[[-2.53 -5.18]
 [-1.39  5.41]
 [ 0.59  3.57]]
->
[[-2.53 -5.18]
 [-1.39  5.41]]

[[ 0.48  0.15  2.68]
 [ 1.05  1.20  3.12]
 [ 0.36 -0.58  2.07]
 [ 1.67  1.29  4.97]
 [ 0.54 -0.64  3.44]]
->
[[0.48 0.15]
 [1.05 1.20]]

[[ 3.00 -3.40  4.56  2.07]
 [ 2.40 -3.73  2.86 -0.69]
 [ 3.58 -3.63  2.97 -0.46]]
->
[[ 3.00 -3.40]
 [ 2.40 -3.73]]

[[ 4.43  0.04 -0.60]
 [ 5.12  4.09 -4.06]
 [ 1.04  1.27 -1.52]]
->
[[4.43 0.04]
 [5.12 4.09]]

[[-2.12 -4.30]
 [ 4.55  1.85]
 [ 5.39  3.76]
 [-3.46  2.83]
 [ 3.37  4.52]]
->
[[-2.12 -4.30]
 [ 4.55  1.85]]

[[-0.56  4.11  2.73]
 [ 4.43 -1.47 -2.96]
 [-0.31  0.99 -1.81]
 [ 0.83  1.39  2.17]]
->
[[-0.56  4.11]
 [ 4.43 -1.47]]

[[ 1.15 -1.06 -3.12  1.06  2.43]
 [ 1.10 -0.36 -0.32  2.54 -2.71]
 [-2.12 -1.88 -4.42  0.39  3.10]]
->
[[ 1.15 -1.06]
 [ 1.10 -0.36]]
---
[[ 3.08 -5.38 -1.31 -0.83  0.61  2.55 -1.28]
 [ 0.55 -0.07  1.59 -0.71 -1.34 -1.35 -0.12]
 [ 0.55  5.12  4.49 -0.81  0.85 -0.23 -5.46]
 [ 0.11  0.53  1.59 -0.28 -1.34 -0.23 -0.12]]
->
[[ 0.11  0.55  0.55  3.08]
 [ 0.53  5.12 -0.07 -5.38]
 [ 1.59  4.49  1.59 -1.31]
 [-0.28 -0.81 -0.71 -0.83]
 [-1.34  0.85 -1.34  0.61]
 [-0.23 -0.23 -1.35  2.55]
 [-0.12 -5.46 -0.12 -1.28]]

[[-1.20 -1.37]
 [-1.31 -2.18]
 [ 2.47 -5.14]
 [-2.05 -1.11]
 [-5.49  4.44]
 [ 0.72  4.47]
 [ 1.54  4.00]
 [ 2.56 -4.48]
 [ 4.17 -2.55]
 [ 3.76 -2.02]
 [ 2.05 -3.83]]
->
[[ 2.05  3.76  4.17  2.56  1.54  0.72 -5.49 -2.05  2.47 -1.31 -1.20]
 [-3.83 -2.02 -2.55 -4.48  4.00  4.47  4.44 -1.11 -5.14 -2.18 -1.37]]

[[ 0.94 -3.59 -4.26  0.13]
 [-3.35 -1.36  0.00 -0.18]
 [-0.19  1.00  1.05 -1.85]
 [ 0.32  2.45 -0.62  1.62]
 [-1.91 -0.30 -0.97  2.10]]
->
[[-1.91  0.32 -0.19 -3.35  0.94]
 [-0.30  2.45  1.00 -1.36 -3.59]
 [-0.97 -0.62  1.05  0.00 -4.26]
 [ 2.10  1.62 -1.85 -0.18  0.13]]

[[ 2.26  3.11 -0.88  1.55  3.05 -0.18  3.07  0.24 -2.86]
 [ 3.25  2.91 -1.36  2.19  4.91 -0.71  2.94  0.06 -2.82]
 [ 3.53  3.04 -1.55  2.39  4.45 -1.00  3.15  0.21 -2.86]
 [ 2.56 -0.20  0.76  2.16 -1.86 -1.09  1.67  2.31  1.51]
 [ 3.13  2.85 -1.42  1.78  4.15 -0.76  2.61 -0.27 -2.51]]
->
[[ 3.13  2.56  3.53  3.25  2.26]
 [ 2.85 -0.20  3.04  2.91  3.11]
 [-1.42  0.76 -1.55 -1.36 -0.88]
 [ 1.78  2.16  2.39  2.19  1.55]
 [ 4.15 -1.86  4.45  4.91  3.05]
 [-0.76 -1.09 -1.00 -0.71 -0.18]
 [ 2.61  1.67  3.15  2.94  3.07]
 [-0.27  2.31  0.21  0.06  0.24]
 [-2.51  1.51 -2.86 -2.82 -2.86]]

[[-2.43  3.97 -4.50 -3.26 -0.86 -1.09 -3.49 -4.15]
 [-0.68  1.92 -1.64 -1.54 -0.52 -1.16 -1.90 -2.28]
 [-1.32 -0.05 -0.73 -2.19 -0.65  2.27  1.57  1.74]
 [-0.03 -0.19 -2.59 -1.71 -2.09  1.62 -1.34 -0.32]
 [-0.82  0.42 -2.40 -4.20 -1.64  2.03  0.38  0.01]
 [ 0.92 -1.79  1.48  2.16  0.08  0.61  0.78  1.47]
 [ 1.55 -1.38  2.90  4.26  1.62 -0.26  1.61  3.42]
 [-0.87  2.27 -3.90 -1.80 -1.26 -0.48 -3.24 -2.72]
 [-0.52  1.57 -0.63 -0.59  0.28 -1.16 -0.92 -1.28]
 [-0.30  2.26 -0.78 -0.24  0.38 -2.88 -2.58 -3.80]]
->
[[-0.30 -0.52 -0.87  1.55  0.92 -0.82 -0.03 -1.32 -0.68 -2.43]
 [ 2.26  1.57  2.27 -1.38 -1.79  0.42 -0.19 -0.05  1.92  3.97]
 [-0.78 -0.63 -3.90  2.90  1.48 -2.40 -2.59 -0.73 -1.64 -4.50]
 [-0.24 -0.59 -1.80  4.26  2.16 -4.20 -1.71 -2.19 -1.54 -3.26]
 [ 0.38  0.28 -1.26  1.62  0.08 -1.64 -2.09 -0.65 -0.52 -0.86]
 [-2.88 -1.16 -0.48 -0.26  0.61  2.03  1.62  2.27 -1.16 -1.09]
 [-2.58 -0.92 -3.24  1.61  0.78  0.38 -1.34  1.57 -1.90 -3.49]
 [-3.80 -1.28 -2.72  3.42  1.47  0.01 -0.32  1.74 -2.28 -4.15]]

[[ 0.59  5.28 -4.88 -1.96  3.88 -0.45]
 [-5.92  1.94  0.03 -4.24 -3.26  0.08]]
->
[[-5.92  0.59]
 [ 1.94  5.28]
 [ 0.03 -4.88]
 [-4.24 -1.96]
 [-3.26  3.88]
 [ 0.08 -0.45]]
